Small tables with named rows and columns. After each table, cells are looked up by row and column.

Maf.tsv
	Tik	Zep
Mugazod	120	894
Ziso	10	776
Derota	5	772
Vuzip	921	137

What is the Zep of Ziso in Maf?
776
What is the Zep of Mugazod in Maf?
894
What is the Zep of Derota in Maf?
772
What is the Tik of Ziso in Maf?
10
What is the Tik of Vuzip in Maf?
921
What is the Tik of Derota in Maf?
5
What is the Zep of Vuzip in Maf?
137
What is the Tik of Mugazod in Maf?
120
Row with the largest Zep: Mugazod

Didid
           Dek  Ripekaz    Buv
Nisup    21573    79130   1530
Midivoz  61245    44889  11126
Gibepi   66631    35964  39000
Metivi   49010    71220  52214
Momaf    59384    29621  30859
Zogis    38531    71947  82962
Tutin    49051    70086  65074

Metivi, Buv => 52214
Momaf, Buv => 30859
Momaf, Dek => 59384
Zogis, Buv => 82962
Zogis, Ripekaz => 71947
Metivi, Dek => 49010
Momaf, Ripekaz => 29621
Midivoz, Dek => 61245
Metivi, Ripekaz => 71220
Gibepi, Buv => 39000
Midivoz, Buv => 11126
Nisup, Buv => 1530
Gibepi, Ripekaz => 35964
Nisup, Dek => 21573
Midivoz, Ripekaz => 44889
Tutin, Buv => 65074
Tutin, Ripekaz => 70086

Selake:
	Tif	Durumi	Rus	Togor	Kuv	Tepesud	Zamud	Gegubeg
Kem	44041	20207	65569	75959	31185	48241	61101	58625
Seli	38728	92458	65127	52734	34411	36833	51805	73627
Bamural	55149	24867	33521	28371	61341	48067	32852	23886
Gota	48814	24928	64693	27848	30391	58719	63474	81973
Tatopet	63011	19388	57495	54361	33363	60266	49183	77088
Fumub	46409	26122	36965	73494	68760	63580	65664	9212
Binub	63650	51769	64972	75576	43365	63595	65604	63972
Pud	36643	44282	36001	62940	68433	52647	62470	9177
Gonu	64535	33398	64126	63840	35098	43342	29239	82216
Vepeb	64399	19093	37930	75059	60729	46534	29400	39415
Mori	47139	78335	36033	30047	59161	42072	37942	40786
Ped	36260	21639	33462	27094	43810	33794	29243	21468
Zuz	35734	51764	52212	75591	59480	33794	33029	9036
Renagab	37005	96680	46275	27772	41096	41108	56966	59430

Tatopet, Rus: 57495
Fumub, Durumi: 26122
Fumub, Tif: 46409
Gota, Kuv: 30391
Vepeb, Tif: 64399
Vepeb, Rus: 37930
Kem, Zamud: 61101
Tatopet, Durumi: 19388
Zuz, Togor: 75591

Table Gebe
fields: Von, Pinut, Lazubu, Zos, Por, Loni, Subo, Mok
Gatobe: [116, 91, 231, 110, 89, 160, 172, 244]
Sibo: [116, 88, 228, 116, 88, 168, 176, 238]
Dinatag: [111, 62, 185, 174, 72, 251, 216, 165]
Dab: [115, 90, 233, 108, 88, 158, 171, 246]
Pog: [206, 229, 82, 220, 233, 172, 154, 65]

What is the Zos of Pog in Gebe? 220
What is the Loni of Gatobe in Gebe? 160
What is the Pinut of Pog in Gebe? 229
What is the Mok of Dinatag in Gebe? 165
What is the Subo of Sibo in Gebe? 176
What is the Loni of Pog in Gebe? 172
What is the Subo of Gatobe in Gebe? 172
What is the Lazubu of Gatobe in Gebe? 231
What is the Por of Dab in Gebe? 88
What is the Mok of Pog in Gebe? 65
What is the Por of Dinatag in Gebe? 72

Table Vub
         Sali  Sekim  Vadot  Pide  Gov  Kanovo  Keme  Korevog
Ludenob   106    182    139   144  145      94    98       38
Filu      143    189    138   121  155      95   155       99
Nibabob    84    138    138   218  201     140   108       69
Ruriv     127    157    145   150  150     127   113      128
Pifutur   119    160    161   173  189     117    84       89
Lif       107    104    179   182  136     114   165      140
Fon        99    151    153   162  156     148   114       84
Sis       146    144    103   150   85     113   173      137
Mef        93    112    175    95   91     114   165       85
Tevemam   148    134    154   130  160     107   136      151
Duk       138    144    109   171  118     139   136      123
Tafe       85    108    124   186  115     161   177      117

Nibabob, Sali: 84
Sis, Kanovo: 113
Fon, Pide: 162
Fon, Sekim: 151
Lif, Kanovo: 114
Lif, Keme: 165
Ruriv, Vadot: 145
Mef, Vadot: 175
Filu, Gov: 155
Ruriv, Korevog: 128
Nibabob, Kanovo: 140
Duk, Gov: 118
Lif, Gov: 136
Duk, Sali: 138
Filu, Keme: 155
Ludenob, Keme: 98
Mef, Pide: 95
Tafe, Korevog: 117
Duk, Pide: 171
Fon, Keme: 114

